The same turns and mirrors carry the whole set onto itself and the rows of a family onto each other. Which other rows belong to the same family as each row named below? List them in the order they appear above.
These 20 rows form 5 families of 4 rows each.
bep: [ 16  12  35 -18 -14   9  31   0  16  12   9   1 -19 -14   1  24 -24 -30
  13 -21]
lamoz: [ 13  -3   6  -8   4  15  12  17  19   2  18   0  23 -52  -9 -11   0 -15
  15 -15]
Fito: [ 12   3  39 -19 -17  12  39  10  10  13   1  -5 -18 -13   5  30 -20 -12
   6 -30]
potek: [-26   3   8 -13   1  16  22 -31  12  23  18  -5 -23   8 -17   7  14  -9
  20   2]
bil: [ 20  -4   9  -9  -4  19  14   9  -3  -4   4  -4  26 -43 -11 -21  -5 -18
  13 -38]
Luti: [-17  -6   5 -28 -12   9  17 -36 -12  23   8 -11 -14   0  -9  12  21 -14
  19  -5]
Tabi: [ 12  -4   9 -14  10  16  15  23   3   0   3 -12  27 -39  -5 -13  -3 -16
  33 -33]
rup: [-10 -11  24 -39  -9  24 -11   2   1  31   7   3  13   3 -25 -24  -4  23
  15 -15]
Renak: [ 14  11  39  -6 -19   4  31   0   3  13   3  10 -11 -11   6  16 -29 -22
   7 -24]
Dar: [-25   4  11 -15  -6  19  24 -29   4  21  20 -19  -8  10  -1  14  14  -7
  36  -2]
Leke: [-24   0  20 -13  -6  17  18 -25   9  28  27 -11 -25  14  -2   5   7  -7
  27   2]
vuga: [-27 -16   7 -29  -4  36   2  -3  16  19  -1  -3  12  -4 -20 -28  -1  29
   4 -17]
bimun: [  0   3  32 -16 -12   5  49   0  13   4  14  10  -1 -13  11  23 -26  -4
  -4 -26]
zes: [-21 -26   8 -29 -14  34   1  -9  16  13   0  -8  15 -12 -21 -25   7  29
  18 -23]
bib: [-11 -17  17 -31 -13  28   6 -20  15  27 -10  -9  19  -4 -30 -28   5  24
  16 -13]
lin: [ 11  -5  14 -20   9  20  13  11  -1  -4  -4  -8  26 -44  -1 -19 -10  -7
  16 -43]
Rukof: [-23   6  27 -14  -5  19  11 -32   3  30  17 -13 -13  16  -3   1  17 -14
  13  -3]
Fura: [-13 -15  22 -30 -14  41  -3   1  17  25   2 -11  11 -10 -22 -14   5  38
  17 -17]
tetuk: [  1  -2  10  -3  11  17  11  19  -1  -8   6   3  17 -46  -5 -11 -12  -7
  13 -38]
Nemam: [ 12   4  19 -10 -17  12  40   8  11   5  12   2 -16 -17  -8  23 -36 -22
   9 -20]

The rest of the family of bil: potek, Renak, vuga
The rest of the family of bimun: lamoz, Luti, rup
The rest of the family of zes: bep, Leke, lin
The rest of the family of Fito: Tabi, Dar, Fura

The same turns and mirrors carry the whole set onto itself and the rows of a family onto each other. Which other rows belong to the same family as each row named below? List them in the order they appear above.
These 32 rows form 4 families of 8 rows each.
fama: [ 12  -9 -24  16 -38 -22 -10  14  -5]
gupek: [-23  10  -8   9 -27 -22  19  12 -15]
Fivun: [ 19   7 -33   0 -23   4  10  22 -12]
Puzir: [-41  -3 -15  12 -29 -10 -12 -14  -7]
Pas: [-20 -11 -22  13  -4 -16 -13 -11  17]
nop: [ -8  24  -8  -9  -3  16 -10 -21  -8]
Zose: [  4  20 -17 -19 -10  12   1  15 -26]
pamal: [  9  12 -35 -14  -7   4  -4   9 -32]
Fuf: [-20  -5 -36  21 -12  -4 -12 -24   5]
vepit: [-31   1 -26  17 -22  -3  -6 -15  10]
losu: [ -5  -5 -20  21 -48 -20   1   5 -19]
namip: [ -2  -1   3  13 -39 -15 -27 -14  -3]
fuga: [-24   9 -11  23 -35 -12 -17 -28 -16]
meb: [-16   8 -29  -7  -2  20 -20 -20  -4]
sarig: [  8  16 -32  -9  -7   4  12  21 -11]
lok: [  7  15 -35   1  -8  11 -20 -24 -14]
guled: [-18   9   1  13 -31   1 -18 -27  -6]
gup: [-15  -4  -2   9  -7 -36   2  13  -9]
Difa: [  4  20  -6 -12  -7  23  -3  -9   0]
banin: [-29  -2 -17  14 -13 -24  14   7  -8]
mokub: [ -8  17 -14  -5 -18  17 -28 -23 -16]
Fipu: [  6  14  -9  -5  -6 -20   9  12 -36]
rinag: [-15   0 -21   5 -30 -24   3  20 -36]
fol: [  2  13   9 -10 -12   7 -18  -8   6]
Taz: [ 13  24 -16  -4 -16 -10   2   4 -40]
pepig: [ 16   5 -17  -5 -15   0   2  19   8]
bubiv: [ 12  13 -31   1   1   4 -23 -18 -26]
Lelip: [ 15   8 -10  -4   1 -27 -12   3 -26]
Kini: [-14  -1 -25   4 -33 -14  12  29 -17]
Nima: [ 12  -2 -32   6   1  -6 -28 -18  -7]
Tilad: [ -7   3 -35  19 -38 -22   5  11 -20]
megog: [-29  -5 -23  21 -39  -4 -18 -13  -9]

The rest of the family of guled: Fivun, Fuf, losu, Difa, banin, Fipu, bubiv
The rest of the family of Lelip: fama, Pas, namip, gup, fol, pepig, Nima
The rest of the family of mokub: Puzir, Zose, pamal, meb, rinag, Kini, megog

